Each path below is one point turned by a fixed rotation once a step. After each direction that follows a path, write how fast that rotation turns it, in degrees per step (0 if it stays still).
Each turn is a multiple of 5 degrees from 10 to 175, or 0.
Each row of a path follows its step; steps can be skipped.
path 1
step 0: [-18   8 -11  -8 -15   5   0  10  -7  -1  -3  -3 -15  -8 -13   1  11  -3
 -25   1  -1   5  17   3   8  -3  19   5   3 -20   5  -2  -3   6  13  -4
   6   1  13  16   2 -11  16]
step 1: [ -7  -4 -12   6   9  -7  -3  -4 -11 -16   0  17   6   2  -3 -23  -4   9
   3  -2  -4   0   1   0  -4   3   3   1  11   6  -9   4   6   9   8  21
 -23  -3   9  13  23   8  20]
step 2: [ -4   9  -4 -10  -4  11   0  12   9   1  -4 -11   4  -2  -5  12   9  19
  -6 -12  15  -4   9  -3  -2   9  10  -1  -3  -9 -20  -4   5  24  -2   4
  11   6  13  20  16 -15   5]
step 3: [-13  -1  19   9   6  -4  11  -4  -6   3  -1   2  12   9  -6 -27  -1  18
  -5  -4  -4   3  -1 -16   1  21  -2  -5  19   0   6   6  13   0   8  11
   2 -16   4   7  17   1  -7]
step 4: [  6  -8   2 -16  10  21  -9  11   8   2  18   6  -4   0   6 -10   0  11
  11  16   9  -4   0   1  -1  16   4  -9 -15  -6  -3  -7  -6  20  -3  -6
  14  -5  -1  16  14 -16 -11]
step 5: [ -5  -4  17   2   0  -3   1  19 -10   2   6 -10  10   6  11 -12  -9  -5
 -10   8  -2  28  11 -19   6  -4  -7  -8   8   6   5  -4  16  -4   7 -10
  -8 -10  13   3  10  -9 -16]
step 6: [  0  -4   8  10   5  14 -11  16   6   8  10   8  -1   4   4  -4   8 -10
  12  18   3  -6  -3   1  -4 -12 -18  -3  -4  22 -10   9 -24  18   2   4
   8 -13  -2  -2  16 -11   0]
step 7: [ -8  20   6   3  -7   1   1  10   4  11  -8 -15 -12 -16   0   4  -4 -10
 -18  19 -10   1  25  -9   2  -4 -11  -2   5  -7   9  -5  -2  -2  18 -17
  -8  -4   5  -3  13  -6  -6]
step 8: [  4 -12  -9  19 -11  -9  -6   5  -4  -4   1  18 -15  -9 -11 -20  -2 -16
   8  12   2 -12   4  -5  -6  -3   8 -10   3  19   5   7 -11  14  13   9
 -11  -9  -2  -3   5  -9  14]
step 9: [  6  18 -13  -7   0 -10  -5   8  -6   6  -2  -4  -2 -17  -5  12   7  -5
  -9   9  16  -9  25 -11  10   1   4   7  -3  -3 -24 -13   7  13  13  -5
 -12  10  -1   5  11   5   0]
step 10: [ -7 -13   8  11   4 -23  11   9   0   1 -11   0  -1  -5 -28  -8  -2   0
   1 -16   5  -9  -4 -10  -1   2  -2  -6  16  15  -4  -5   9   6  16  12
   3 -11 -12   9   4  -7  18]
Directions:
[-3  1 -2 -1  2  1  0  2 -6 -2 -8 -2 -4  5 -2  0  2 -1  1 -1  1 -2  3 -3
 -2 -3  1  4 -7 -1  0  0  1  2  6  1 -4  0 -9 -3 -3  0  3] -> 35
[ 0 -2  0 -1  2 -1 -1  5  8 -1 -5 -6 -1 -3  1  4 -5  1 -5 -5  0  2 -2  1
 -2  0  3 -3  1 -2  3 -4  3  2  2 -4 -2 -2  1  0 -2 -5  0] -> 145
path 2
step 0: [ -1  -2  12  -2   6   2   1 -25   9 -12   9  17  -5 -24  -6   6  10   0
 -10  -1 -10  20   0  -8  -7 -17   3  -7 -10  -4  -1  11  -1  -2   1   6
  -8   0  -7  -3   9  11   3]
step 1: [ -2  16 -27  -5 -19 -17  -4  -3  -8   9  -2 -10  -1 -18  10  -3  -6   3
   2  -7  -4   1 -11  -9  -3  -4  -8  -3  -7  -9   7  20  -4   4  -1  -2
   7  17   2   6   2  -7  11]
step 2: [ -7   9  -9  -8  -6  11  11  -1  -1   1   9   8   5  10 -15 -12 -16 -15
  -9  -5  -1   1   8 -10   2  -5  -7   0 -14  22 -18   9  -1 -12   0  11
   5 -11 -13  -7   3   3  16]
step 3: [ -1 -18 -18   9   3   3   0  12  -8  10  -4  -7  -5  -1 -12  -2  11  16
   4  -5 -18   6  -7   8   7  -9 -14 -18 -10   0  13  -4   6 -10  -4   7
  -6   5 -13 -10  16  -1  -2]
step 4: [ -8   9 -15   4   3   2  -3  10  -6   1  12   9  11  17   6   3   6   0
  -2 -14   8 -11   0  -7  -4 -16  -1  -1   1  10   3   2  -5   2  15  -6
   0 -13  27   6  24  -7  -6]
step 5: [ 16  -9  -7  -4   5  -8   1   5 -11 -13   0   7  -1  12  -6   3  -9 -13
  18   7  -5   5  -9   7 -11  17  16   5  -4   0  -7   0   7 -16   7   8
 -18  -1  -7  -3  17 -13  -8]
step 6: [  8   3   9  11   7  11   1  16 -14  -3  -3  10  -3  -2   9  13  -1  -2
 -15 -11  -4   2 -25 -17  10   4   9 -11  12  -1   3 -15   3  11  10   0
  17   5  -4  -6   1 -11  -5]
step 7: [  2  -9  15  -1  -5   4   6   5 -11  -1 -10  -6  -4   0   2  10 -15  -5
   7  19  16  26   6  -2   2  -8  -3   8  -2 -13  -6   1  -7  -8   4  -2
   8  -5  28  -1  13  -3   6]
step 8: [ 11   3   1  -5   7 -20   9 -17  -9   5  -6   0  -9 -10   6  -5  -9   6
 -10  -1  -4  -4  -2 -13  14  23   0  -8   0   1  -4 -24  -2   2  -8  15
 -13  -6  14  -2   1  10   1]
step 9: [ -1   2  12  -3  -5  -1  10   7  -5   4 -15  10  17   3  -5 -10   5  -6
  10 -17 -10   6   2   6  -3  -6 -10   9   1  -7  -7  -9  -6   4   6  13
  14  25  15  -1 -14  15  -1]
step 10: [-23  -6   7 -14   4  -1  -2   0  15  22  -1  -2  -7  -3  -5  -3  -7   5
  19   0  15  -9  -1   3   6   2  11  -1  20   9  -3  -7  -2  -4 -19  10
   1   7   2  -5  14   3  11]
Directions:
[ 3 -2  3 -1  4  1 -1 -4  0  4  7 -1  1  2  1 -3 -2 -2  5  5  1  3  5 -1
 -2  3 -1 -1  5  5 -6  2  1 -2  0 -1  1 -2 -2  2  5  1  3] -> 135
[ 2 -1 -4 -2 -1  4 -2  4  2 -1  6 -1  3  0 -2 -1 -6  0 -6 -3  1  1  2  6
 -1  0 -3 -1  5 -7 -3 -1 -1  7  2  2 -1  2  3  2  0 -2  2] -> 140
[-3 -3  0 -1  1  1  2  6  3  4  2  1  4  0  0 -2  1 -2  7 -3  1 -4  0 -2
 -5 -1  1 -2 -3 -3  0 -3  8  3 -2  0 -3 -4  1  2  1  5 -5] -> 60
[-4  5  2 -2  4  1 -2  2  2 -1  4  5  1  2  4 -2  2 -2 -2  1  2  0 -4 -3
  7  4 -6 -2 -2  4  2 -3  0  4  2 -1 -1  0  1  7 -1  0  4] -> 160
path 3
step 0: [ 12   7  -7 -13   1 -32   6  -2  16  -3   4   4   5  -8 -15  -3   4  -3
  -9  -8  -4  11 -19  -8   7   3  -9  -8  -5  -1  17  -3 -11  16   6   2
 -12   5   2  -7   6  -9  -5]
step 1: [ 11   2  -7   6   5  -7   5  -6  -3  12   5   8   3   1  -8 -24  11 -13
  29   9  -1  15  -1   7  -6   8   2   6 -12 -11  -1  20  -5   5   7  15
   2   3   8  14  -2  -4  -1]
step 2: [ 19 -14  -3  -1   8  -8   0 -15  -4   1  -5  30  -1  15   1   3  -1 -13
   6  -4 -13   4   3 -13   4  -5   9  11  -6   8   4  -4   4   3   2  -8
 -12 -14  11 -13  -5  18  -2]
step 3: [ 18  14 -14  -9   1  -6   1  -5  16 -16   7  -5  -4   4 -15  -7   5   0
 -14  11   1   0   5  -2  17  -4  -8  25  -5   2  20  18 -10  -2  -2   3
  -1  -7   0  -5  -8   3   2]
step 4: [ -2  13   6   3   6 -24   0 -22  -3   5  14   3  12   8  -9  -6  12  -7
  -5   3 -16   2 -12  15  -5  14  -1   1  -8  -1   7   4  -5  10   2   0
 -15  22   3   3  -1   8 -14]
step 5: [  8  -3  -4   9   2  -5   3   3  13  -2   8  25  -4   8  -8 -11  -6 -22
  21 -12 -14   8  -6   4  23  -9   7 -11   7  -9  11  10  -4   0   4   9
   0   4  11   3   0   2   6]
step 6: [ 16   3  -4 -10  -7 -13   0  -3  -5   3  -4  11   6   2  -8  -7   8   7
   4  -3   1  16 -13 -18  -1  -5 -13   9 -13   6  14  -1  -6  14  14   3
  -4 -14  10  -7 -25   8  11]
step 7: [ 19  10  -3  -4   6 -10   4 -18  -9   2   5   6  -3   8  -8   7   1 -15
   1  24  -7   9  11   8   5   8  12  18 -13  -1   5  18 -11   3  -5  -7
   9   4   4   0  -6 -17  -4]
step 8: [  3   1   7   5   7 -20  -5   0  13  -2   6   5   2   9   3 -10   3 -21
  -5  -5 -12   1  -7  -8  11   7   6  20   3   1   6   2   2 -10   5   0
 -29   9  18 -17   7   8  -7]
step 9: [  1   2 -11 -12   7  -8  10  -7  20 -10  -6   7   7   1 -15  -8  18 -12
   2  -2  -1   2  -2   8  21   2 -10  -2  -9  -7  10   0 -10   7  -1  20
   4   1   8  15 -12  17  10]
step 10: [  6   9 -10  13   2   1  -3 -16   5  16   8  23  10  12  -6  -3   4   5
  -2  -1 -26  16  -1  -4 -14   0  -3  -1 -14  -1  10  10   0  16   4  -3
  -3   6   7  -2 -17  -7   2]
Directions:
[ 2 -2  0  1 -3  1 -1 -2  2  2  2  4  0 -5 -5 -3 -5  1 -6 -3  0 -1  2  4
  2 -3  2  4  4  4 -1 -4  1  0  5  1 -2 -2  6  1  5 -5  4] -> 130
[-6  3 -3 -3 -3  0 -6  3 -1 -1  2  5 -2  2 -5  2 -3 -7  5 -1  2 -2  2 -1
  1  3  1 -3  2 -1  1 -1  5 -3 -2 -3 -4 -4  2 -5  1  2  0] -> 120
[ 5  0 -2 -2 -3 -3  0  2 -7  3 -2 -1 -3 -4  0  0 -1 -3  7  0  1  6 -3 -5
 -4 -3  4 -1  2 -2 -1 -1  0  3  4 -2  3 -3 -1  1  0 -6  0] -> 70
